In the data rows, the value 50 means zero.
Each row has a hidden score. How much does it go up from the first row of each pair to the second? 20 means little or no change, 40 a big rise and 0 a big fall. The score is a weighted sum of the row's numbers plus the product of two more (or one squared), each taken from its middle value.
c(42, 40, 38, 53, 32, 58, 38, 45, 36, 40, 33, 64)
c(38, 45, 36, 60, 46, 60, 57, 62, 33, 51, 32, 58) ~ 23
c(31, 48, 32, 58, 64, 70, 62, 74, 51, 68, 45, 51)
c(68, 67, 71, 66, 42, 34, 58, 42, 46, 38, 72, 42) ~ 20
c(38, 63, 46, 20, 51, 58, 21, 59, 84, 58, 9, 55)
c(32, 52, 35, 54, 70, 72, 63, 64, 55, 68, 44, 50) ~ 19
c(63, 49, 64, 44, 60, 35, 44, 50, 56, 47, 63, 39)
c(31, 40, 31, 47, 70, 67, 72, 69, 60, 74, 56, 40) ~ 22
c(68, 72, 70, 68, 45, 36, 56, 39, 48, 37, 66, 48)
c(53, 46, 51, 50, 48, 75, 53, 47, 81, 59, 58, 40) ~ 30
c(37, 43, 35, 38, 67, 66, 53, 69, 70, 71, 51, 34)
c(73, 44, 62, 42, 37, 36, 42, 36, 42, 37, 44, 46) ~ 15
c(37, 42, 33, 36, 37, 55, 37, 50, 43, 41, 27, 74)
c(69, 37, 59, 38, 41, 34, 38, 43, 44, 38, 54, 34) ~ 19
c(46, 61, 60, 34, 71, 44, 33, 48, 73, 60, 50, 57)
c(48, 65, 63, 43, 74, 45, 39, 54, 70, 65, 45, 53) ~ 19
c(53, 55, 62, 35, 58, 39, 41, 39, 64, 53, 57, 57)
c(36, 42, 39, 55, 43, 67, 54, 47, 42, 52, 40, 60) ~ 22
c(33, 44, 36, 59, 44, 65, 43, 55, 43, 54, 36, 58)
c(67, 35, 56, 37, 46, 32, 48, 48, 43, 40, 51, 40) ~ 20
c(45, 45, 41, 64, 34, 59, 53, 47, 27, 41, 31, 63)
c(55, 39, 53, 40, 44, 43, 41, 48, 47, 46, 52, 48) ~ 18
c(30, 40, 28, 42, 73, 65, 60, 73, 59, 72, 53, 40)
c(62, 77, 69, 72, 45, 43, 53, 40, 47, 36, 57, 61) ~ 18
c(66, 68, 66, 64, 49, 32, 53, 52, 48, 41, 70, 37)
c(33, 43, 30, 19, 13, 53, 20, 27, 43, 14, 16, 99) ~ 26
c(59, 33, 44, 52, 36, 44, 47, 51, 27, 40, 35, 45)
c(56, 42, 52, 40, 46, 44, 43, 50, 43, 45, 49, 50) ~ 19
c(41, 41, 37, 58, 36, 58, 48, 48, 31, 44, 38, 60)
c(46, 86, 63, 70, 53, 51, 72, 37, 48, 49, 54, 76) ~ 24
c(30, 44, 34, 50, 69, 71, 70, 68, 57, 72, 51, 47)
c(35, 52, 36, 48, 60, 69, 63, 72, 65, 70, 42, 50) ~ 21
c(43, 39, 41, 53, 32, 55, 42, 44, 37, 40, 32, 66)
c(65, 44, 58, 41, 42, 41, 37, 35, 45, 37, 49, 47) ~ 16
c(46, 57, 62, 38, 67, 49, 45, 32, 71, 63, 65, 57)
c(41, 43, 35, 46, 66, 63, 57, 80, 68, 71, 48, 32) ~ 25
c(50, 39, 50, 80, 62, 34, 33, 56, 13, 38, 78, 29)
c(55, 50, 49, 37, 50, 41, 45, 53, 47, 43, 37, 58) ~ 21
c(35, 42, 34, 50, 66, 68, 77, 65, 56, 72, 55, 43)
c(70, 36, 57, 38, 43, 31, 46, 47, 41, 39, 51, 36) ~ 20
c(63, 78, 66, 72, 41, 38, 50, 48, 42, 32, 58, 58)
c(43, 39, 34, 48, 68, 60, 66, 79, 55, 68, 52, 35) ~ 21
c(57, 53, 57, 5, 26, 57, 12, 32, 91, 44, 15, 73)
c(34, 42, 30, 48, 69, 65, 67, 77, 55, 71, 46, 44) ~ 15
c(69, 34, 57, 39, 40, 33, 44, 45, 38, 38, 55, 34)
c(69, 37, 60, 36, 37, 33, 32, 41, 49, 39, 55, 32) ~ 22
c(45, 57, 61, 40, 65, 50, 43, 30, 71, 64, 66, 56)
c(62, 41, 56, 40, 41, 35, 37, 31, 37, 39, 50, 40) ~ 21
c(39, 38, 35, 50, 43, 57, 51, 52, 43, 51, 35, 63)
c(54, 81, 64, 75, 50, 44, 80, 46, 43, 44, 53, 71) ~ 29
c(72, 38, 59, 36, 37, 33, 34, 44, 49, 37, 53, 35)
c(47, 65, 64, 35, 69, 46, 29, 48, 79, 61, 47, 55) ~ 14
c(70, 41, 59, 41, 40, 33, 54, 35, 32, 36, 47, 46)
c(39, 40, 35, 54, 43, 57, 47, 53, 36, 47, 34, 61) ~ 22
c(68, 36, 56, 40, 46, 35, 45, 44, 41, 39, 53, 35)
c(72, 32, 57, 36, 42, 29, 50, 46, 39, 36, 55, 33) ~ 22
c(34, 44, 35, 48, 66, 71, 66, 67, 62, 71, 51, 45)
c(35, 49, 37, 52, 68, 70, 60, 70, 58, 70, 47, 45) ~ 19
c(36, 38, 33, 50, 63, 67, 77, 59, 56, 72, 63, 37)
c(37, 40, 37, 55, 39, 61, 54, 47, 39, 51, 44, 58) ~ 20
c(35, 44, 36, 60, 45, 63, 50, 58, 38, 52, 35, 56)
c(68, 33, 55, 38, 42, 32, 40, 42, 44, 39, 57, 35) ~ 19
c(67, 67, 70, 64, 41, 35, 56, 41, 49, 39, 73, 42)
c(56, 49, 64, 34, 56, 35, 40, 40, 64, 51, 60, 49) ~ 19
c(29, 36, 28, 31, 66, 62, 57, 68, 64, 66, 53, 46)
c(56, 46, 49, 40, 51, 41, 46, 55, 40, 43, 39, 58) ~ 17
c(52, 43, 53, 70, 61, 34, 30, 56, 29, 40, 73, 30)
c(31, 46, 33, 51, 70, 72, 68, 67, 58, 72, 49, 46) ~ 20
c(55, 38, 62, 53, 73, 30, 56, 53, 63, 79, 96, 0)
c(68, 68, 70, 65, 44, 36, 54, 39, 48, 38, 71, 46) ~ 12
c(33, 43, 43, 82, 68, 43, 63, 52, 14, 50, 71, 54)
c(30, 38, 28, 38, 69, 63, 58, 72, 60, 68, 52, 44) ~ 11
c(40, 38, 37, 53, 37, 56, 56, 48, 34, 49, 46, 54)
c(71, 34, 56, 40, 40, 31, 49, 48, 36, 38, 53, 35) ~ 19
c(70, 34, 58, 39, 39, 33, 39, 44, 42, 38, 56, 35)
c(41, 65, 48, 15, 53, 59, 24, 60, 91, 57, 5, 56) ~ 16
c(48, 52, 45, 43, 40, 60, 21, 49, 38, 35, 14, 70)
c(42, 42, 37, 59, 31, 57, 52, 44, 27, 38, 32, 69) ~ 29
c(45, 52, 51, 56, 39, 54, 46, 30, 41, 44, 52, 62)
c(43, 44, 39, 62, 33, 58, 53, 45, 25, 40, 31, 67) ~ 26
c(37, 27, 34, 58, 50, 62, 82, 48, 54, 74, 83, 23)
c(42, 43, 35, 44, 72, 65, 66, 74, 61, 69, 50, 34) ~ 14
c(38, 41, 38, 54, 40, 62, 56, 48, 39, 52, 41, 60)
c(46, 60, 62, 33, 65, 49, 41, 30, 72, 59, 59, 64) ~ 15
c(23, 42, 23, 10, 20, 56, 7, 33, 54, 16, 18, 99)
c(44, 61, 59, 35, 72, 45, 32, 47, 74, 60, 51, 58) ~ 12
c(33, 48, 31, 56, 63, 68, 72, 77, 48, 69, 44, 51)
c(68, 69, 70, 70, 42, 33, 53, 45, 48, 36, 70, 40) ~ 19
c(61, 69, 64, 54, 51, 34, 58, 58, 63, 46, 67, 43)
c(34, 51, 33, 52, 71, 71, 70, 75, 56, 70, 43, 49) ~ 17
c(33, 48, 34, 52, 70, 70, 69, 68, 55, 68, 42, 51)
c(67, 76, 70, 73, 45, 39, 59, 42, 42, 34, 57, 56) ~ 21
c(43, 41, 39, 60, 39, 58, 52, 50, 32, 45, 37, 59)
c(34, 53, 34, 54, 69, 73, 62, 64, 50, 66, 41, 49) ~ 15
c(32, 49, 32, 59, 63, 69, 68, 77, 50, 70, 44, 50)
c(39, 40, 34, 32, 23, 55, 27, 34, 45, 28, 28, 84) ~ 21
c(61, 72, 68, 61, 46, 33, 55, 47, 51, 45, 68, 39)
c(65, 68, 67, 68, 51, 33, 61, 55, 46, 41, 68, 37) ~ 20
c(33, 43, 35, 51, 66, 70, 71, 64, 57, 71, 56, 43)
c(32, 51, 36, 50, 71, 74, 61, 69, 60, 71, 45, 49) ~ 18
c(38, 43, 36, 53, 27, 60, 38, 37, 30, 35, 36, 73)
c(72, 31, 55, 38, 39, 29, 51, 40, 38, 36, 58, 32) ~ 20
c(62, 70, 65, 67, 54, 34, 55, 53, 47, 43, 66, 44)
c(52, 54, 62, 34, 59, 39, 36, 38, 68, 54, 57, 58) ~ 18
c(64, 72, 65, 64, 54, 35, 59, 54, 48, 43, 65, 42)
c(64, 31, 54, 43, 38, 33, 47, 33, 40, 39, 69, 30) ~ 23
c(50, 59, 63, 34, 59, 43, 33, 34, 69, 53, 56, 65)
c(61, 40, 68, 67, 75, 30, 64, 59, 58, 84, 99, 0) ~ 28
c(43, 44, 40, 62, 50, 76, 61, 54, 60, 60, 59, 51)
c(70, 35, 56, 40, 43, 33, 44, 47, 39, 39, 53, 35) ~ 18
c(60, 72, 67, 63, 45, 32, 58, 47, 45, 42, 68, 42)
c(69, 34, 56, 39, 39, 31, 37, 42, 41, 38, 59, 31) ~ 21
c(44, 58, 61, 49, 63, 49, 48, 30, 66, 64, 70, 50)
c(34, 42, 35, 58, 47, 61, 48, 56, 35, 50, 36, 56) ~ 25
c(63, 48, 66, 34, 51, 31, 35, 44, 63, 44, 62, 41)
c(38, 45, 35, 61, 48, 62, 59, 62, 34, 53, 31, 58) ~ 22
c(46, 59, 64, 36, 65, 51, 36, 30, 77, 62, 64, 58)
c(70, 68, 69, 65, 44, 32, 61, 42, 46, 37, 69, 43) ~ 22
c(62, 31, 49, 55, 27, 50, 38, 47, 36, 37, 48, 35)
c(69, 34, 50, 32, 26, 43, 34, 41, 44, 31, 35, 53) ~ 18
c(41, 40, 38, 58, 34, 59, 43, 46, 31, 42, 37, 61)
c(46, 41, 43, 57, 37, 58, 52, 49, 37, 48, 37, 53) ~ 20
c(37, 44, 37, 54, 41, 62, 36, 53, 43, 49, 35, 57)
c(40, 45, 42, 51, 36, 63, 44, 45, 49, 52, 38, 58) ~ 20
c(37, 40, 38, 55, 42, 63, 57, 48, 39, 50, 38, 59)
c(36, 45, 40, 56, 42, 65, 53, 48, 40, 52, 35, 63) ~ 19
c(34, 34, 33, 54, 57, 65, 77, 56, 55, 70, 68, 35)
c(34, 50, 35, 53, 69, 71, 68, 74, 54, 70, 44, 46) ~ 16
c(33, 45, 34, 49, 69, 69, 73, 66, 59, 72, 51, 46)
c(67, 68, 68, 71, 42, 33, 55, 45, 44, 36, 73, 39) ~ 20
c(45, 46, 38, 42, 71, 66, 64, 72, 62, 68, 47, 33)
c(66, 73, 68, 73, 42, 34, 57, 48, 42, 35, 64, 46) ~ 21
c(69, 68, 72, 65, 42, 35, 52, 38, 51, 37, 69, 45)
c(67, 41, 59, 37, 29, 36, 40, 34, 44, 34, 48, 54) ~ 22
c(33, 49, 32, 52, 70, 71, 66, 67, 57, 68, 44, 50)
c(33, 41, 34, 50, 64, 67, 75, 63, 56, 71, 57, 42) ~ 22
c(49, 81, 63, 73, 49, 45, 78, 44, 43, 46, 55, 72)
c(67, 73, 72, 68, 42, 38, 52, 39, 48, 37, 65, 50) ~ 8
c(25, 24, 21, 25, 54, 54, 56, 61, 67, 62, 70, 41)
c(34, 50, 34, 56, 62, 70, 65, 74, 53, 67, 44, 50) ~ 11
c(25, 32, 23, 23, 59, 61, 49, 57, 70, 59, 56, 57)
c(72, 31, 56, 37, 40, 29, 47, 43, 38, 36, 58, 32) ~ 17
c(64, 37, 58, 48, 56, 24, 51, 46, 30, 38, 66, 40)
c(62, 80, 71, 71, 44, 43, 51, 40, 50, 37, 56, 63) ~ 17
c(62, 84, 70, 65, 45, 43, 54, 51, 56, 39, 53, 63)
c(46, 41, 42, 59, 36, 57, 55, 51, 35, 48, 38, 52) ~ 23
c(40, 43, 37, 60, 45, 58, 48, 57, 35, 52, 35, 58)
c(70, 71, 72, 67, 40, 36, 50, 37, 50, 35, 69, 45) ~ 17
c(53, 65, 66, 23, 56, 45, 30, 30, 88, 56, 51, 69)
c(45, 61, 61, 33, 67, 44, 29, 47, 78, 61, 51, 58) ~ 19
c(56, 51, 64, 34, 55, 34, 34, 40, 62, 51, 62, 47)
c(58, 52, 58, 45, 39, 50, 35, 29, 53, 41, 46, 57) ~ 17
c(58, 38, 50, 52, 31, 50, 38, 49, 41, 44, 36, 43)
c(29, 37, 30, 46, 64, 67, 68, 66, 58, 72, 57, 42) ~ 22
c(47, 56, 50, 10, 36, 56, 10, 34, 77, 49, 15, 73)
c(31, 38, 30, 45, 65, 66, 66, 64, 61, 70, 58, 43) ~ 22
c(68, 72, 70, 60, 47, 34, 46, 52, 56, 41, 66, 37)
c(36, 54, 36, 54, 66, 73, 57, 62, 55, 66, 42, 47) ~ 17
c(39, 41, 35, 47, 68, 63, 57, 80, 65, 71, 50, 32)
c(37, 34, 35, 51, 54, 64, 72, 55, 59, 70, 70, 33) ~ 22
c(42, 84, 59, 72, 55, 49, 82, 41, 43, 51, 55, 78)
c(58, 48, 53, 20, 18, 42, 22, 20, 58, 19, 38, 81) ~ 8
c(39, 43, 37, 59, 42, 60, 45, 54, 34, 50, 36, 57)
c(40, 43, 37, 49, 39, 59, 39, 52, 40, 45, 31, 61) ~ 20
c(42, 41, 37, 60, 37, 58, 54, 51, 28, 44, 36, 62)
c(67, 69, 70, 71, 40, 32, 53, 45, 45, 35, 69, 41) ~ 18
c(43, 41, 38, 55, 32, 58, 42, 46, 34, 41, 36, 61)
c(65, 67, 67, 71, 44, 32, 60, 48, 43, 37, 69, 42) ~ 21
c(69, 36, 58, 35, 46, 34, 44, 43, 47, 40, 51, 38)
c(36, 43, 35, 59, 47, 61, 51, 59, 35, 51, 35, 57) ~ 22
c(34, 49, 34, 52, 70, 70, 67, 74, 56, 69, 43, 46)
c(47, 64, 62, 33, 66, 44, 28, 37, 68, 55, 46, 65) ~ 16
c(42, 45, 40, 55, 38, 59, 36, 52, 45, 50, 34, 58)
c(28, 35, 25, 27, 64, 62, 53, 63, 68, 65, 57, 48) ~ 25
c(68, 34, 56, 40, 39, 32, 42, 43, 39, 38, 58, 32)
c(42, 41, 36, 47, 64, 63, 52, 72, 62, 67, 54, 34) ~ 21
c(32, 41, 35, 40, 65, 69, 61, 66, 71, 73, 53, 41)
c(47, 65, 61, 33, 66, 43, 30, 41, 68, 55, 44, 66) ~ 13
c(36, 51, 38, 45, 66, 71, 55, 68, 65, 69, 44, 45)
c(69, 67, 67, 70, 44, 30, 62, 47, 44, 36, 70, 38) ~ 22
